In the rows, zero is written as 128.
Each path below is one point turned by a fixed rotation once a step. After each direction that follows a path, write how fast that rotation turns it, in degrees a step (0 if it stays still).
Each turn is a multiple of 5 degrees from 10 to 175, or 0.
Each row of a path follows its step; steps can be skipped.
Rotation 1:
step 0: [136 129 139 141 118 123 119 116 132 127 134 133 132 125 131 124 129 122
 139 141 124 134 122 117 121 115 123 125 131 119 136 126 118]
step 1: [133 137 129 134 122 125 121 122 123 130 122 131 123 100 123 124 132 120
 130 133 131 136 137 120 120 122 124 128 131 123 139 130 133]
step 2: [129 115 135 129 122 125 128 127 115 142 133 127 128 107 117 137 136 119
 132 127 122 124 128 126 123 121 128 128 124 134 133 130 142]
step 3: [137 115 132 136 129 124 141 122 122 142 126 125 135 128 119 129 140 125
 123 124 122 133 120 122 137 113 125 129 127 125 141 120 129]
step 4: [137 128 117 140 117 127 131 117 130 128 119 116 122 120 126 130 140 137
 125 122 127 132 116 128 133 127 119 134 137 129 136 115 132]
step 5: [124 117 121 132 129 132 116 124 125 124 130 114 124 121 133 140 143 130
 131 128 122 129 124 111 123 135 118 135 131 136 130 117 128]
step 6: [127 120 137 143 138 133 116 122 129 129 131 123 123 127 129 131 134 123
 134 117 125 138 119 109 128 128 133 114 124 130 134 124 122]
step 7: [141 126 145 141 130 124 128 132 138 117 124 125 117 121 125 126 133 126
 132 122 137 132 128 119 125 126 126 117 139 137 141 129 132]
step 8: [126 122 137 138 126 126 134 130 128 133 127 121 125 120 128 135 131 134
 121 125 130 128 141 119 121 138 113 123 133 135 141 143 141]
step 9: [131 118 142 141 132 138 132 117 117 133 122 126 138 131 131 138 129 126
 113 123 119 119 126 129 126 134 123 117 128 130 136 128 137]
step 10: [135 130 134 136 142 141 137 129 129 124 125 119 128 123 125 124 140 129
 112 125 129 114 115 130 130 130 122 123 137 119 135 121 127]
step 11: [118 130 127 129 120 139 135 126 137 123 139 115 121 126 136 126 142 136
 126 128 132 115 113 121 119 132 117 122 130 125 130 129 134]
Speeds:
[125 128 126 123 128 127 128 127 129 129 128 127 127 127 129 133 134 127
 131 131 128 127 129 128 129 132 125 127 126 131 127 133 131]  115
[125 131 130 126 126 131 132 127 127 132 129 129 130 123 128 127 127 125
 125 133 130 126 123 128 127 127 128 128 128 128 129 126 129]  40
[125 128 128 127 127 132 130 126 128 124 128 123 132 127 129 127 129 126
 131 126 124 129 127 130 130 129 127 130 132 127 127 128 124]  60
Rotation 2:
step 0: [129 133 129 138 124 139 119 128 126 134 126 133 129 120 121 121 128 123
 135 128 127 130 138 125 132 128 143 131 142 119 118 126 127]
step 1: [126 123 121 123 137 124 124 128 132 128 126 134 140 140 122 127 124 133
 127 132 118 120 119 130 123 126 135 130 136 121 122 139 117]
step 2: [121 133 135 123 134 118 132 126 131 122 118 138 134 132 133 130 122 142
 125 121 139 134 135 134 135 135 136 125 121 125 125 129 130]
step 3: [139 112 128 128 124 123 131 132 133 120 115 132 125 124 131 138 124 132
 139 127 123 133 137 127 117 124 126 124 127 124 137 125 131]
step 4: [126 124 125 123 131 126 118 139 121 131 138 122 125 120 138 132 123 126
 122 122 120 132 132 122 130 135 135 135 124 124 143 122 121]
step 5: [119 130 121 133 133 143 125 131 132 123 133 122 124 130 132 134 125 128
 117 127 120 128 124 140 129 124 128 112 136 131 130 119 134]
step 6: [132 128 138 129 130 134 115 129 119 127 129 130 131 128 121 124 140 133
 126 136 122 117 137 138 130 129 131 123 118 142 126 132 130]
step 7: [130 118 119 116 127 128 126 113 131 132 129 126 125 128 128 129 133 132
 135 136 137 124 115 137 137 127 128 128 117 127 135 132 129]
step 8: [123 126 133 128 126 136 137 125 127 134 127 120 122 119 124 121 126 122
 133 134 135 140 134 130 123 135 136 129 115 117 118 124 133]
step 9: [124 125 114 129 122 136 130 137 127 130 127 130 129 135 117 125 123 131
 130 142 121 133 131 111 128 119 126 126 127 123 126 131 121]
step 10: [126 142 124 128 133 121 121 119 114 130 119 128 129 142 123 130 126 130
 115 125 128 127 127 119 132 128 136 130 127 122 125 120 128]
step 11: [128 138 132 131 131 128 129 119 129 114 122 139 133 129 123 134 129 126
 149 122 122 126 125 129 127 126 129 115 131 122 131 126 129]
Speeds:
[127 129 126 128 127 126 127 126 126 132 132 128 131 129 132 132 127 129
 131 129 124 129 131 129 128 127 126 129 128 127 125 130 134]  0
[127 132 129 132 126 127 128 128 128 132 129 126 129 131 128 128 132 127
 128 128 125 126 127 128 128 126 134 125 131 129 132 127 127]  70
[131 127 129 131 128 123 133 125 129 129 127 126 127 125 128 130 127 128
 133 129 129 129 129 130 131 130 128 126 124 129 132 130 126]  80
